Named moves come first, each a turn or a mirror and shown by rows before and after it. Which of them, in which order, take the first row of each pair that follows to the second? Write the first one first, as in the answered first pair.
move F:
-1.079  -0.443  -2.562  -2.754  -0.322  -1.246  -0.422  1.755  2.141  1.057  -0.158  -1.291  -0.144  -0.888  0.456  -0.415 -> -1.014  -0.434  -2.645  -2.795  -0.163  -1.325  -0.357  1.747  2.065  1.021  -0.215  -1.329  -0.192  -0.868  0.468  -0.364
0.627  0.898  1.985  0.324  0.251  1.916  -0.568  -0.208  -2.876  0.581  -2.266  -0.573  -0.195  1.084  -0.905  -0.176 -> 0.593  0.841  1.968  0.231  0.358  1.972  -0.534  -0.145  -2.886  0.567  -2.288  -0.529  -0.138  1.094  -0.926  -0.090
-0.496  -3.086  -2.348  -2.046  0.775  -0.571  0.778  2.296  4.155  -1.804  0.363  -0.998  0.878  -0.697  2.833  0.908 -> -0.447  -3.123  -2.259  -1.866  0.757  -0.535  0.717  2.302  4.212  -1.839  0.421  -0.955  0.810  -0.693  2.877  0.847
move D:
-0.654  -0.414  -1.265  -1.489  1.887  -0.642  -0.675  -0.230  0.441  2.461  -1.225  2.153  -0.844  -0.884  0.168  2.839 -> -0.025  0.995  1.579  -0.907  1.844  0.522  -1.007  -1.112  -1.402  1.159  -2.505  2.001  0.690  1.816  -1.454  1.053
-0.130  0.083  2.739  2.036  -0.432  2.219  -1.299  0.348  -1.945  0.018  0.626  -1.380  -1.250  0.854  -0.438  -0.620 -> -0.706  -1.254  -0.112  1.498  -0.388  1.183  -0.967  1.249  -0.189  1.354  1.757  -1.144  -2.731  -1.800  1.084  1.027
-0.421  -0.118  -0.080  -0.837  -0.964  0.216  -0.877  -0.210  0.880  -2.960  -0.241  -1.835  2.336  1.234  -0.849  -1.088 -> -0.869  -1.206  -2.272  -1.180  -0.951  -0.643  -0.710  0.405  2.141  -2.085  0.645  -1.752  1.257  -0.661  0.251  0.069
move V:
-0.660  -1.164  0.459  1.866  -0.492  0.807  1.031  0.843  1.585  -2.900  2.301  -2.284  0.556  -0.387  1.057  -0.806 -> -0.688  -1.450  -0.753  0.867  -0.078  0.562  0.736  1.147  2.368  -3.068  2.375  -1.258  0.617  -1.108  1.034  0.051
0.130  0.664  -1.540  0.050  0.893  -0.834  -0.218  -1.141  -0.631  1.423  0.717  2.640  -1.498  -1.727  -1.468  1.734 -> -0.253  0.057  -0.719  0.504  0.156  -0.529  0.185  -0.509  -1.683  3.407  -0.185  1.274  -1.684  -1.462  -0.480  1.844
0.297  0.040  0.640  0.132  -0.095  0.644  0.193  0.308  -0.804  0.778  -1.029  0.359  0.159  0.330  -0.218  0.269 -> 0.445  0.533  0.878  0.209  0.041  0.695  0.233  -0.208  -0.741  -0.082  -0.581  0.472  0.112  0.564  -0.779  -0.195
-0.619  -0.381  -0.375  -0.416  -0.725  -0.486  1.077  1.156  -2.904  2.945  -2.228  -1.673  0.188  -0.491  0.183  1.148 -> -0.083  1.628  1.327  1.230  -0.610  -0.032  1.400  -0.738  -3.597  0.080  -0.742  -2.257  0.116  1.178  -1.452  -0.900
Now pairs of rows:
Between the rows of a pair lie two moves.
-0.624  0.422  -1.547  1.958  1.128  -1.709  2.751  -0.300  -0.500  -1.202  4.006  -0.243  -1.826  -0.496  -1.970  0.081 -> -0.552  0.036  -2.794  -0.152  1.929  -1.865  1.953  0.484  0.518  -1.583  2.918  1.947  -0.736  -1.172  -2.485  1.242 : D then V
0.403  -0.370  -2.006  1.346  0.088  -1.394  0.918  -0.263  1.836  0.447  1.980  0.148  -1.616  -1.982  1.560  0.654 -> 1.456  1.219  -0.829  -0.186  1.246  -0.260  -0.257  -0.964  1.551  -2.628  0.713  2.549  0.759  0.002  -1.157  -0.134 : D then V
0.797  -0.295  -0.797  -0.374  -0.254  0.684  -0.779  -0.391  0.625  1.156  0.455  0.746  -0.862  -0.360  -0.121  0.897 -> 0.825  0.218  0.512  0.737  -0.626  0.921  -0.361  -1.001  -0.318  1.177  0.694  -0.328  -1.000  0.542  -0.297  -0.110 : V then V
-0.410  0.181  0.417  1.274  -0.204  -0.781  0.553  0.613  0.345  1.211  1.654  -1.153  0.097  1.792  -0.697  0.236 -> -0.298  0.075  -0.985  0.133  0.471  -1.077  0.082  0.739  1.656  0.306  1.838  0.292  0.200  0.962  -1.000  1.019 : V then V
-0.944  1.003  -1.216  -1.354  0.945  0.230  -1.496  0.220  -1.578  0.650  -0.743  3.099  0.557  -0.238  0.487  0.911 -> -0.954  1.618  1.035  0.569  0.195  0.748  -0.831  -0.437  -3.369  0.986  -0.674  1.022  0.337  1.436  0.459  -0.598 : V then V
-0.116  -0.285  1.392  -0.453  -0.157  0.382  -0.374  1.266  -0.990  1.231  -2.071  -0.856  0.551  1.423  0.693  -0.411 -> -0.427  -0.826  -1.771  -0.662  0.218  -0.940  -0.001  1.046  1.446  0.537  0.557  -0.254  -1.272  -1.200  1.404  0.652 : V then D
2.782  1.356  1.447  0.368  -1.222  -0.026  0.236  -0.746  -0.543  2.208  -1.306  2.428  -1.602  -0.659  -0.165  0.771 -> 2.595  1.176  0.522  0.384  -1.162  -0.374  0.396  -0.811  0.185  2.149  -0.447  2.387  -2.220  -1.382  0.191  1.120 : V then D
2.000  1.145  -0.485  0.432  0.597  1.354  -0.423  -0.760  -1.079  -0.204  0.374  0.295  1.365  1.334  -0.980  0.321 -> 1.764  0.414  -1.928  -0.565  0.760  0.936  -0.549  -0.180  -0.095  0.318  0.303  1.013  1.260  0.177  -0.451  1.439 : V then D
-1.104  -1.104  -0.164  0.002  -1.261  -1.252  -1.910  0.384  -1.586  3.983  -1.119  -0.436  -1.416  0.030  0.369  0.880 -> -0.196  1.391  1.887  0.940  -0.727  -0.388  -2.011  -1.727  -2.243  0.052  -0.163  -0.028  -0.708  2.327  -2.237  -1.348 : D then V
0.493  0.408  0.643  -1.077  0.301  0.585  -0.770  0.209  -1.021  0.575  -1.621  1.425  1.148  0.234  -1.172  0.109 -> 0.573  0.634  1.070  -0.722  0.215  0.646  -0.716  -0.111  -1.177  0.415  -1.483  1.119  1.132  0.531  -1.178  -0.236 : V then V
-0.545  -1.582  0.699  -0.760  -0.826  0.587  0.800  1.656  0.898  -1.604  -0.123  -1.774  2.014  0.985  2.355  -0.825 -> -0.220  -1.050  0.159  -1.040  -0.294  0.551  0.552  1.118  1.645  -3.150  0.600  -0.841  2.119  0.851  1.557  -0.955 : V then V
0.799  -0.600  -0.058  -1.688  0.600  0.180  -1.149  0.583  -0.066  -0.371  -0.192  1.159  0.992  0.450  -0.132  0.147 -> 0.774  -0.415  1.312  -0.532  0.011  0.504  -0.812  0.382  -1.163  0.376  -0.535  -0.227  0.906  1.318  0.298  -0.582 : V then V
2.279  1.344  0.674  1.846  0.858  1.686  -1.042  -2.084  -2.410  1.784  0.293  2.223  0.822  0.776  0.286  -0.642 -> 2.239  0.543  -1.157  0.353  1.341  1.274  -1.466  -1.231  -1.161  1.959  0.025  3.810  0.993  -0.607  0.555  0.875 : V then V
0.238  0.761  0.113  1.405  -0.212  0.024  -0.203  -0.865  -1.040  0.406  1.104  0.121  -1.663  -0.412  -0.656  -0.717 -> 0.257  0.526  -0.816  0.848  -0.028  -0.113  -0.290  -0.800  -0.193  0.114  1.225  0.811  -1.728  -1.048  -0.703  -0.097 : D then V
-1.972  0.337  -1.384  1.375  -0.419  0.107  0.878  1.026  0.369  2.775  1.656  -1.563  -2.013  -1.092  1.736  1.066 -> -0.562  3.119  0.172  0.674  1.015  1.155  -0.206  -1.142  0.310  -2.602  1.839  0.744  -0.002  1.479  -2.057  -0.844 : D then V
-0.806  1.280  0.903  2.129  0.098  1.275  0.305  -1.408  1.524  -2.237  1.835  -2.228  -2.363  1.498  -0.426  -0.310 -> -0.263  1.680  0.465  0.478  1.073  1.602  -0.617  -1.344  2.231  -3.673  1.011  -0.168  -0.867  1.800  -1.684  0.072 : V then D
-0.038  -1.349  0.327  -0.231  0.678  0.384  0.782  -0.488  -0.254  0.105  0.400  -0.629  -0.736  -1.160  0.815  -0.668 -> 0.126  -0.893  0.941  0.004  0.730  0.608  0.730  -0.857  -0.438  -0.417  0.461  -0.632  -0.540  -0.691  0.420  -1.156 : V then D
0.081  0.652  -1.867  0.448  -1.580  -1.436  -0.759  0.543  0.546  0.160  2.525  -0.584  -1.858  -3.478  0.975  0.559 -> 0.024  1.116  -0.154  1.860  -2.131  -1.132  -0.351  -0.035  -0.765  0.272  2.552  -2.105  -1.995  -2.295  1.022  -0.609 : V then V
-0.070  0.918  -0.568  -2.267  -0.120  0.533  0.643  1.302  0.335  -0.594  -0.810  -0.649  0.402  0.079  2.425  2.015 -> -0.370  1.071  0.250  -1.370  -0.628  0.635  0.960  1.195  -0.446  -0.020  -0.681  -1.809  -0.063  0.497  2.763  1.348 : V then D
-1.153  1.610  2.438  -1.563  1.426  1.456  -1.585  0.838  0.112  -2.194  -1.651  2.274  -0.505  0.368  -0.670  -1.030 -> -2.288  -0.580  1.309  -0.996  0.330  0.680  -0.700  2.511  0.049  1.991  -1.718  0.234  -2.219  -1.449  2.335  0.299 : D then V
-0.049  1.507  0.925  2.311  0.845  0.355  -1.502  -1.681  0.454  -1.074  2.199  -1.014  -0.981  0.882  -0.875  -0.693 -> 0.349  1.631  0.387  0.571  1.567  0.526  -2.316  -1.351  1.185  -1.938  1.274  0.915  0.114  0.763  -1.783  -0.010 : V then D
0.225  -0.548  0.583  0.237  0.283  0.060  0.374  -0.149  -0.932  0.938  -0.411  0.534  -0.057  0.932  -0.401  -0.478 -> 0.134  -0.829  -0.863  -0.083  0.488  -0.489  0.385  -0.145  0.175  0.625  0.551  1.015  -0.701  -0.206  -0.128  0.082 : V then D
0.099  -0.793  -0.621  1.021  0.092  -1.878  0.582  0.557  -0.429  0.570  -0.510  -1.528  2.213  -2.169  0.375  1.155 -> 0.176  -0.395  0.166  1.880  -0.233  -1.687  0.882  -0.067  -0.924  0.229  0.011  -2.252  1.919  -1.679  0.286  0.460 : V then D
0.029  0.376  -1.269  0.978  0.322  -0.487  1.058  -2.032  0.890  -2.023  1.946  -0.312  -0.915  -0.973  -0.195  -0.097 -> 0.044  -0.220  -2.262  -0.703  0.811  -0.462  0.342  -1.083  1.556  -1.509  0.763  1.035  -0.254  -1.698  -0.152  1.234 : D then V
-0.016  -0.670  1.906  -1.235  -0.240  1.159  -0.616  1.842  -2.082  1.107  -3.530  -0.287  2.521  1.897  0.167  0.156 -> -0.418  -0.596  2.455  1.252  -1.153  0.722  0.529  1.270  -2.658  1.907  -1.574  -2.914  0.450  1.664  1.319  -0.723 : D then V
1.090  2.428  -2.460  0.468  0.940  -0.164  -0.664  -3.952  0.553  -2.488  2.526  2.415  -2.620  -0.547  -2.820  -2.090 -> -0.523  -1.689  -2.492  -0.020  -0.985  -0.300  -0.297  0.161  -1.292  6.301  -1.732  -0.088  -2.656  -1.943  1.919  0.524 : V then V
-0.216  0.853  0.042  0.128  0.886  0.766  0.034  -0.004  -0.420  1.625  -1.659  2.064  0.020  -0.415  -2.093  0.628 -> -0.150  1.242  0.918  0.726  0.668  0.918  0.192  -0.380  -0.907  1.518  -1.512  1.516  -0.086  0.136  -2.251  0.070 : V then V
-0.666  -0.329  -1.386  -1.481  -0.374  -0.448  -0.766  1.778  0.189  3.385  -2.615  0.386  -0.850  -1.237  1.425  1.863 -> 0.394  2.550  2.127  -0.321  -0.005  0.951  -1.020  -0.515  -1.597  -0.415  -2.752  0.546  0.801  2.349  -1.627  -1.052 : D then V
0.503  0.521  0.381  0.397  0.400  0.760  -0.851  -0.467  -0.793  -0.234  -0.382  -1.182  0.275  1.906  0.018  -1.365 -> 0.396  -0.003  -2.141  -0.760  1.029  0.006  -1.072  -0.246  1.138  -0.896  0.608  0.248  -0.205  -0.011  0.196  -0.076 : V then D
0.581  -0.488  0.736  0.291  -0.572  0.895  -1.516  -0.259  0.096  0.370  -1.869  0.662  1.242  0.352  1.922  0.191 -> 0.980  0.417  0.845  0.568  -0.258  0.946  -1.610  -1.120  0.398  -1.521  -0.914  1.131  1.331  0.758  0.979  -0.474 : V then V
-0.205  0.512  2.343  1.237  -0.137  0.483  1.128  0.068  -0.451  1.120  0.965  -2.765  0.430  1.502  0.182  -1.413 -> -0.328  0.385  0.744  1.479  0.008  -0.207  1.415  -0.492  0.873  0.189  2.825  -2.545  -0.681  0.163  0.301  -1.111 : D then V
0.029  -0.546  0.316  -1.711  -0.192  0.003  -0.406  1.574  1.115  -0.366  -1.412  -0.383  1.751  1.524  1.034  -0.013 -> -0.341  -1.177  -0.670  -1.291  -0.441  -0.523  -0.010  1.892  1.661  0.381  -0.633  -0.867  0.722  0.493  1.976  0.513 : V then D
0.299  1.573  -1.836  1.302  -0.244  0.618  -0.755  -1.670  1.565  -0.669  -0.767  3.683  0.955  -0.943  -1.167  -1.075 -> -0.505  0.153  -0.340  2.330  -1.626  0.751  -0.070  -0.180  -0.371  3.525  -2.750  1.167  0.785  -0.535  1.029  -0.901 : V then V
-1.239  -0.368  0.649  1.593  -1.230  0.177  -0.319  2.055  -0.352  -2.477  -0.626  0.041  2.634  1.059  1.446  -1.647 -> -1.174  -0.648  -0.735  0.428  -0.832  -0.124  -0.704  2.604  0.646  -2.564  -0.600  1.218  2.807  0.063  1.498  -0.648 : V then V
-0.282  -1.528  -1.913  -0.716  -1.595  -0.183  1.303  1.174  2.722  -0.715  1.997  -1.153  1.152  0.896  1.978  0.292 -> 0.390  -0.405  -0.867  -1.272  -0.953  0.540  0.678  0.556  2.318  -2.673  1.116  0.061  2.705  2.359  0.230  -0.398 : D then V
0.779  1.052  0.811  1.598  -0.196  0.630  -0.126  -0.003  -0.804  -1.238  -0.834  0.010  2.260  1.870  -1.560  -2.979 -> 0.573  -0.131  -2.950  -0.582  0.700  -0.446  -0.605  0.742  2.014  -1.363  0.149  2.155  1.661  -1.102  -1.106  -0.813 : V then D
-0.048  1.253  1.354  2.441  -1.032  0.226  1.245  -0.920  -0.923  -2.112  1.199  -1.221  -0.344  1.475  -0.539  -1.555 -> 0.175  1.203  -1.148  0.284  0.139  -0.277  0.457  -0.649  1.219  -3.740  1.644  1.581  0.209  0.053  -1.271  -0.291 : V then D
-0.759  -1.387  -0.863  -0.881  -0.508  -0.724  0.644  0.533  1.298  -2.768  0.955  -0.880  0.678  0.543  1.492  -0.649 -> -0.711  -1.537  -0.964  -1.616  -0.341  -0.599  0.426  0.802  1.391  -2.673  0.269  -0.476  1.158  0.616  1.321  -0.298 : D then V
-0.635  -1.893  0.040  0.151  -0.891  -0.010  -0.611  1.676  -0.172  4.785  -2.144  -0.197  0.264  1.218  3.321  0.317 -> 0.906  1.984  0.615  1.236  0.592  0.179  -0.827  -2.262  1.074  -3.326  1.756  1.811  0.284  2.995  -1.046  -2.624 : V then V
